One turning vector, and how many ticks it has turned:
The counts run from 0 to 322.
[156 102 143 120 125  70 107 176 141 118 123 127 105 137 151  82 131 137
 120 169 125 148 143 127 106 114  71 130  94  78  83 134]
251
[124 109 118  96  45 108 141 148  81 156 150 120 143 112  90  96 118  89
 150 150 133 115 155  90 121 133 137  88 139 127 143 130]
23
[116 143 148 159 108 107 137 157  84 160 149 146 150  98 134 160 132  89
  90 126 164 168 138 152 113 131 114 139 123  68 135 106]
259
[171 118 137  84 124 146 132 148 133 119  82 105  92 133  78 137 129 133
 143 145  83 143 146 130 147 144 141 119 171 174 111  82]
212
[103 100 116 101 166  95 111 171 130 127 104 148  93 140 143 149 114 128
 107 139 148 158 150 177 112 171  67 164 118 122 103 114]
147
[135 150 116 113 152 116 103  79 174 103  67 132 143 112 134 149 168 163
 130 146  95 120 173 152 162 154 140 128 100 121 129 117]
82
[138 127 149 118 138  52 108 160 148 120 132 134  96 128 134 110 124 121
 116 165 141 136 153 131 114 130  65 129  95  59 106 131]
252
[130  87 111  76  98 125 140 184 152 129 135 143  99 157  78 106 109 130
 172 142 153 113 149  97 134 142 121  91 131 140 121 138]
20
[115 120 123 143  85 164 124  91 149 114 163 131 190 132  94 136 153 114
 183 116 115  79 148 130 144 124 145 103 127  98 159 117]
297
[100  93 126 155  94 109  81 144 114 143 140 178  97 116 136 122 142 111
 108  96 168 140  92 147  97 111 103 132 153 149 157 173]
35
[106 144 138 205 102 130 100 123 104 136 152 124 166 120 123 112 138 118
 139 108 117 161 161 145 121 135 112 165 132 104 196 144]
166
[111 133 140 122 104  89  86 148  92 170 123  92 119  95  97 123 150  96
 142 163 128 119 126 113 138 158  66 136 172 126 156 118]
28
[133 118 113 139  82 122 110 145  79 134 157 106 143  98 128 127 130  96
 112 126 112 200 183 147 146 168 109 161 121 162 144 136]
51
[106 151 127 103 109  77  87 119  99 129 112 118 137 120 152 159 145 134
 105 135 101 144 171 126 151 180  78 167 117 120 164 129]
55
[136 135 152 182 111 140 134 185  93 166 132 146 145 106 148 154 133  85
  95 110 152 184 130 157 122 125 109 150 118  93 130 118]
260
[117 143 123 181 135 112  85 147 128 100 169 125 141 159  98 125 139 136
 134 117 121 140 162 160 141 161 101 145 135  59 181 132]
164
[123 110 118 132 173 142 109 118 203 124  96 165 132 152 139 148 146 152
 127  95 115 154 147 151  97 146 103 170 109 136 125 139]
174
[148 102 123 126  97 126 109 161  80 133 137 109 135 125 135 124 152 126
 121 129 102 208 163 131 157 165  99 183 138 160 131 146]
52
[160 159 178 135 125 173 153 155 133 144  77 151 122 133 102 153 108 141
 135  98  73 137 118 110 118 103 143 107 162 102 119  96]
96
[106  91 122  99 117  54 116 102 122 130 133 129 133 120 152 116 168 107
 145 180 170 151 156 123 157 125  96 134  96 108 123 158]
247
[136  93 124 131 107  91  70 149 125 122 142 137  99 207 116 108 125 118
 163 160 138  88 134 123 127 119  90 127 122 102 138 101]
136
[124 140 147 131 149 132 114  57 197 132 100 134 141  97 124 168 184 116
 138 108  97  98 107 135 122 119 116 115 155 139 147 130]
198
[ 95 169 139 124 124 124 128  96 128 106 116 140 179 113 101 156 176 158
 159 109  92 133 132 130 152 151 151 114 167  85 179 128]
192
[137  99 126 105 132 164 149 117 127 141 100 155 153 161 129 182 194 126
 168 135 142 124  98 144 172 111 166 103 160 137 123  95]
103
[132 134 132 110 120 129 132  81 207 101 123 161 129 140  83 160 120 114
 134 114 122 104 134 147  88 104 169  89 136 116 137 103]
203
[ 80  82 114 115 138 123 151 100 143 163 105 151 136  90 107 146 155  95
 147 160 179 128 101 174 104 113 145 109 159 148 134 109]
11
[149 116 144 124 135 152 114 104 200 117  92 182 122 158 121 145 132 152
 146  92  86 103 103 128  81  93 145 111 139 132 125 124]
201
[137 139 153 139 125 140 121  65 191 158  78 146 134 110 131 151 156 113
 137 100  93  98 113 112  99  99 123 112 148 156 145 128]
199
[142 121 134  79 140 126 130 135 139 114  85 109  88 146  66 152 137 139
 154 150  97 146 147 139 166 152 136 107 161 159 128  83]
213
[151 151 124 159  95 179 109 126 174 149 108 166 141 114 102 138 141 119
 125  73 116  68 150 127 149 140 123 108 114 146 146 138]
293
[ 73 121 126 113 111 136 140  90 129 131  86 169 125  78  94 134 105 130
 128 108 113 142 138 179 110 138 153 108 163 171 153 134]
309
[143 176 141 149 137 129 135 127 160 107 154 130 142 171 111 191 115 119
 135  92  99 147 173 132 115 133 128 146 100  84 145  76]
71
[164 130 173 128 100 156 155 115 146 104 106 145 153  69 114  94 137 128
 116 128  80 152 142 135 111  84 151 101 132 101 101 158]
90
[127 157 141 165 120 163 154 124 120 153  86 151 136 111  85 165 145 105
 134  95 150 140 121 141 163 117 179  90 169 140 158  96]
100
[147 144 132 178 121 131  75 184 127  96 156 134 123 174 115 110 139 139
 129 114 103 136 163 139 127 150 102 152 126  71 168 133]
163
[121 134 141 107 129 107 140  82 174  77 115 163 154 123 113 120 148 173
 163 130 112 142 143 112 132 113 151  93 103  72 133 154]
87
[125 168 146 146 136 150 155 117 137 138  94 152 131 113  73 187 136 107
 128 102 139 124 124 158 153 132 171  84 164 103 154  75]
99
[159  85 145 108  97 177 160 120 162 118 140 142 123 141  78 123 123 104
 160 106 111 159 123 119 108  80 181 105 160 166 117 125]
206
[ 77 163 136 132 120 117 146 121 133 138 102 149 162  86  95 120  82 164
 144 108  96 154 179 140 109 143 110 153 116  86 168 117]
281
[158 108 157 102  87 144 116 155 107  92 143 140 113 162  88 124 125 113
 158 115  86 110 124  93 135 123 144  56 159 122 137 137]
322
[128  73 121 155  96 114  95 165  89 121 149 141 101 143 104  74 110 108
 155 150 140 162 135 163 106 100 113 140 148 131 145 129]
140
[106 111 139  72 103 134 155  87 139 141 104 149 140  82 134 171 139  89
 121 126 100 108 123 116 113 138 131  84 138 164 104 134]
314
